Here is a table of points, one per row:
[ -2 -11 -15 -11 -30 -16  12 -23  21 -20 -41   0 -51  38   8   6  -9 -11
 -48 -16  27   6 -32  48 -11   0  32 -41 -71 -37  57 -44 -33  60  39 -37]
[-65 -35 -15  57 -30  57  10 -71  45  -3  -1  12  12   4 -21 -19  -3 -24
 -21  32   2  22  24  -8  28  -6  -5  37  15   6  14  50 -31  31  56 -45]
[  3 -16 -43 -47   5  -5 -61   2 -32   3 -36 -39  38 -30   7 -15  53  23
 -29  37 -52 -15  12  16  49 -24  24 -10 -29 -27  -5 -56  -3 -17  36 -30]
[ 29  56 -20  24  11  45  -6  24  18 -12  -2 -20 -61 -98  39 -37 -22  40
  33  -4   2  27  22 -36 -20 -38 -22 -54  24 -17  -4  20 -12 -11  39  36]
[ 51   2  10   9  51  33  -1  -3 -10  14   9  38 -22 -22  62  15 -19 -11
 -19  29  17   3  29  38 -41  22 -64  44  38 -67 -26 -27 -25  39  24 -15]
[-11  -3  -3 -85  -1  -2 -10  -2 -25   7  60 -17   1  31  16 -85  -4  31
  48 -36  -3 -13  -7  19 -60 -17 -69  21 -30  37  46  51 -29  28 -19  21]
[ 19 -21 -13  11  68   5  12 -65   1 -15  21 -46 -26   7 -14  27 -27  17
  21  25  -7  27   2  62 -33 -22  -2 -82  43  38 -16   4  -5 -19 -57 -52]
[ -20   29   44  -11  -26   33  -28   23   30   13 -103  -21   -3    3
   21   -4  -21  -10  -11  -16    8    5   -1   29  -24   -3   44  -39
   22   55  -30    5    9  -25  -36   20]
[-50 -21  18 -22  27 -20  46  21 -42  17 -40  19  18   2 -86   1 -46  11
 -40  32 -46   3 -16 -20 -30   5   1  -8  14  18 -50  21 -18  72  12  11]
[-57   5 -39  15   9  -8  -7 -16 -49 -58  59  53 -72  28   4  48  38  28
 -28  -1 -41  42  75  14   4  51 -25 -32  -6  -3  26  -6  -1 -12 -68  41]
[ 13 -30   8 -13   5  64  -3   0 -13  11  62 -12 -11 -48 -54   4  -4 -99
  -2 -53 -29  -5  38  12  12 -17 -59 -50 -10  -8  10 -48  77   4 -30 -28]
[ 13 -18 -15  79 -49  14   6  35 -66  51  43 -39 -11  -6 -38 -12 -42  32
  -2 -33  26 -38 -49  35  33  -9  30  -6  43  -9  23 -19 -78 -26   2  34]
[-11 -32  -6  -7 -59  36   6 -25 -10  15 -58  20  13 -10  46   0 -11  32
  10 -18  60 -40   8 -82  23   8 -39 -10 -56  24   1 -36 -17  17 -29 -27]
[ 31  36  32 -34  40  49  56  42 -81  -3 -19  -2  11 -50 -33 -17  12  22
 -52  -7  24  36  54  -1 -17  41  26  17   6  23  44   3   2  14 -51 -72]
[ 14  24  13  27  27  11 -28 -22  17 -60 -37  61  17  30 -13 -27  27  -8
   4 -67 -32 -67 -49 -32 -62 -13  33  11 -20  14  62 -13   8 -11  18  38]
[-38  23 -26   2  55  17 -21 -32 -18  11  22 -39 -19   7  16 -10 -36 -31
  42  16 -11 -53 -26 -12 -48 -35  40  58 -68   9 -27 -13   9  15  -6 -11]
[-19 -63  27  17  19 -49 -24  35  28  20  49   7  21 -63  29 -46 -32   0
 -60  38  16  42  32  -8 -20  22 -11 -27 -34  35  29  -4   6 -28 -42 -30]
[ 67 -14 -13  -7 -22 -64   3 -23 -49  63   3  24  22   2   9 -16 -14 -30
  33  26 -83  52  13 -38  18  22 -15 -22 -31  33 -15 -19  -6  24  13  26]
[ 27 -12  16  20   3  45  29  16 -35 -16  19  11  17  27  13  20  32 -14
  31  36   9   0  55  17  22 -38  43 -81 -54  56 -38  16   1  -1  25 -10]
[ 31  46 -40  14 -26  -6  24 -13  37  22 -16 -23 -30  31  30   1  -7  43
   2  14 -55   9 -43 -20 -15  53   2   2  13  12  -2  13  33  -2   5 -78]
[ 11 -20  -1  52 -37 -35  -4  25 -57 -28  -5 -21 -43  75 -19 -37 -26 -39
  13  61  40  -8  -2 -54  18  19  10  21  21 -16  10  37  46 -52   7 -17]
[ 37  37 -14  14 -43  43 -53   3  19   5  -1 -14  26  19 -27  40  29 -11
 -62 -19 -23  45 -46  -7 -27  17 -36   7 -59  13 -41  59 -28  -3  20  49]
[  15   -1   17   52    0  -49  -22   19   22   12  -15   30  -16  -39
  -23   27  -31   36  -40   24  -28 -107   -8    4   15   -9  -50   12
   30   28   34   42   53    7   29  -18]
[-37  47 -83   0   8 -14 -11  59  16 -30  18  -9  46  29  39 -33  22 -34
 -47 -14  25 -10 -46  36  71 -30 -24   4  36  27 -33  31  15  45 -19  26]
[ 39   6  32   8 -12 -13   2  21  -8 -58  -9 -44 -40  -1  -2  30  14 -31
  -8   5  15 -43   2 -14 -33  34 -24  69  11  69 -46 -40 -30 -17  28  13]
[ -9   0   6  -2   2 -23  56  46  64  50 -25  30 -46  22 -24   4  35   0
  46  15  26   4   7  39  14  -8 -52  44  -9  11   8 -23  12 -36  41   9]
[-36   7  48  27 -30  16 -15 -18   1   6   9 -41  28  12  33 -25  63  27
  31  37  13 -28  -8   8 -17  -4  11 -54  16 -49 -22 -21  61  68   6  45]
[-49  22  48  18  39 -26 -33  25  15  31  -2   2   8  23 -18 -37  -1  -7
   2   1  26   1  25  -6   5  22   3   4 -27  -7 -10  10 -44  24  24  12]
[-56  -9 -22   5 -17 -29 -42  -6 -55  -4 -58  16  22 -40 -21  21   5  27
  61  -2  16  65 -23  18   2 -35 -46  46 -19 -11 -20  -5  43   0 -53   3]
[ -32    5    9  -40   56   49    6  -16  -29    4   20   42   28   23
   -3  -26   42   25  -12   23    3   13  -59  -15  -26    0  -51  -42
    4  -29   -6   -3   -7 -100   35  -46]
[ 10 -30  13 -31  46  48  42  -9  -7   3 -84  12 -18  10   7  12 -19 -39
  49  37 -28  26 -38 -20 106 -19 -22  -1  21   9  58 -17 -18  10 -32  64]
[ -5  20  32  10 -46 -35  22 -54  10  33  -2  49   0 -16 -19 -90  32   1
  30 -12 -19  69 -15  10  39 -30  12   5  47   5 -32 -26   2   1 -38 -18]
[  6  31  36 -40   1 -19 -64  27  -1 -62 -24  17  20  24   1   7 -34  -6
  48 -44  -9 -25  13  -3  24  20  12  -2  31 -68 -37   3 -21   8  -5 -57]
[ 43  21  -5 -25  18   6 -62 -50   9  -3  -9  11  56  55 -42   3 -17  28
 -11  30  36  29  23  -5  -6 -11  27  38  54  34  66 -41  41  17  29  56]
[ -1  29 -26  14  16 -17  12  -1  56  13  24 -31  10  40   4 -20  20 -44
 -41 -45 -10  -2  54 -67 -31  -1 -18 -13  52  -9  20 -60 -23 -21 -28 -13]
[  7 -18  40 -25  -4 -34  59 -56 -11 -37  55  -9  -7 -48  28  21  37   1
 -52  42  18 -11 -64 -30  16  -1  40  17   7 -10   2  18  13  19 -60  35]
[  7 -34  -3   7  -8 -28  18  31  40 -74  10 -30  14 -51 -65  44  25  18
  86  40   0  44  -9 -36  -7  29 -22 -32 -11 -32  27  -9 -67  47 -10 -11]
[ 31  37  18  47   9  -7 -10   1  20  15 -42 -51 -10  11  -9 -34  -1  -4
 -29  -9   7  -7   7  19  17 -10  17  26 -52 -75  17  58 -14 -26 -36  39]
[-57  -2 -20 -36   0  -7 -19  22  19   4   6 -15 -14  39  40  18 -78  54
 -29 -20  23  32  14 -39   1 -35   0 -10 -15 -26 -27 -16  21  11  36  35]
[-24   9  48 -53 -65   7 -37 -36 -16  22  34 -23 -28 -14  14  58 -21 -34
  -7  25 -24 -34  10   7   5  10  -3 -10  34  10  18   9 -54 -46 -13  15]
[ 42  28  30 -25 -33 -22  24  11  10  16  47  12 -10  18 -15  70   6 -22
 -23 -45  58  12 -21 -18  -5 -52  17   5  -6 -11   0   1  24   6  31 -11]
[-16  14 -11 -49  -8 -34  18 -26   2 -66 -31 -23 -29 -42  -4 -36 -31 -15
  11 -46  35   4   4  28  32  73  34   0   6  19 -26  -5  34 -43  91  23]
[ 13 -85   3   0  18  72 -34  29  61  32  43 -17 -57  15   7  -9  32  32
 -14 -25 -11   2   4   6 -29  66  66  41  15 -27 -10  28  50   8  -1   0]
[ -4  -3 -41  -1 -50   1  66 -29   1  -5 -18  21  54  10  21   1 -19  -6
 -25   8 -42 -29  18  32 -58 -19  16  11  -2 -59 -28  -1   1 -49  15  54]
[-20  53  55  51   1 -14   4  10  12   0  41  17  59  -4  36  15 -41 -13
  33 -13 -29  43 -56  27  51  17   9  23 -36  22  -1 -38   1  12  21 -23]
[  0 -36 -56  14 -20 -27 -15  35 -19   7 -22   7  10 -20  58  31  45 -82
  19 -15  36  -8 -41  19 -50 -20  29  -9  59  -6  38  50  -5  27  39  -3]
[  0 -16 -27   9   1  25  41  42  28  -2  15  -9 102  -7  -1  47 -33   7
  24  11  27 -32 -20  21   6  74   7   1   6 -19  24 -14  32 -41 -48  23]
[-11 -18  12  24  63 -35  45 -40 -20  47 -17 -21  32   1  22  58  33  34
   7 -78 -10   7  47 -35  20 -14 -20   8 -22 -14  -4  47  22 -21  16 -23]
[  7  72 -62  -8 -16 -13 -14  -2   5  63  18  51 -24 -22 -47  28  23   1
  42  29  41 -63  35  -5  13   4  73  18  -2   3  -3  18 -13 -16 -17 -17]
[ 48 -62 -23 -21  45 -36 -27 -11  31  -6  -7  61 -19 -11 -31 -31  11  15
 -19 -38  29 -63 -15  18  20 -10   0   1  -6  11 -80  12 -31  22 -17   7]
[ 16 -48  27 -32 -11   9  32  43  14 -48  38  -7 -18   7  22  10  13  38
   5   3 -72  31  67  31   5 -85  25  47   5  14   5  -4  -2 -12 -20 -44]
These points spread out most along one direction. Take the direction at right angles to it along which they spread out most. Then take the direction at right angles to both along which they spread out most. Go by this last direction. Where along it does each point below lie, from 0 to 99? 50 is the average, and the first point above lies past it. One standard deviation of the points above along it is 16.
[ 29  56 -20  24  11  45  -6  24  18 -12  -2 -20 -61 -98  39 -37 -22  40
  33  -4   2  27  22 -36 -20 -38 -22 -54  24 -17  -4  20 -12 -11  39  36] --> 58
[-16  14 -11 -49  -8 -34  18 -26   2 -66 -31 -23 -29 -42  -4 -36 -31 -15
  11 -46  35   4   4  28  32  73  34   0   6  19 -26  -5  34 -43  91  23] --> 48
[-56  -9 -22   5 -17 -29 -42  -6 -55  -4 -58  16  22 -40 -21  21   5  27
  61  -2  16  65 -23  18   2 -35 -46  46 -19 -11 -20  -5  43   0 -53   3] --> 58
[ -20   29   44  -11  -26   33  -28   23   30   13 -103  -21   -3    3
   21   -4  -21  -10  -11  -16    8    5   -1   29  -24   -3   44  -39
   22   55  -30    5    9  -25  -36   20] --> 55
[  0 -36 -56  14 -20 -27 -15  35 -19   7 -22   7  10 -20  58  31  45 -82
  19 -15  36  -8 -41  19 -50 -20  29  -9  59  -6  38  50  -5  27  39  -3] --> 34
[-57   5 -39  15   9  -8  -7 -16 -49 -58  59  53 -72  28   4  48  38  28
 -28  -1 -41  42  75  14   4  51 -25 -32  -6  -3  26  -6  -1 -12 -68  41] --> 54
[ 27 -12  16  20   3  45  29  16 -35 -16  19  11  17  27  13  20  32 -14
  31  36   9   0  55  17  22 -38  43 -81 -54  56 -38  16   1  -1  25 -10] --> 47
[ 13 -85   3   0  18  72 -34  29  61  32  43 -17 -57  15   7  -9  32  32
 -14 -25 -11   2   4   6 -29  66  66  41  15 -27 -10  28  50   8  -1   0] --> 56
[ 31  46 -40  14 -26  -6  24 -13  37  22 -16 -23 -30  31  30   1  -7  43
   2  14 -55   9 -43 -20 -15  53   2   2  13  12  -2  13  33  -2   5 -78] --> 49
[ 19 -21 -13  11  68   5  12 -65   1 -15  21 -46 -26   7 -14  27 -27  17
  21  25  -7  27   2  62 -33 -22  -2 -82  43  38 -16   4  -5 -19 -57 -52] --> 46
[ 16 -48  27 -32 -11   9  32  43  14 -48  38  -7 -18   7  22  10  13  38
   5   3 -72  31  67  31   5 -85  25  47   5  14   5  -4  -2 -12 -20 -44] --> 57
[ 42  28  30 -25 -33 -22  24  11  10  16  47  12 -10  18 -15  70   6 -22
 -23 -45  58  12 -21 -18  -5 -52  17   5  -6 -11   0   1  24   6  31 -11] --> 41
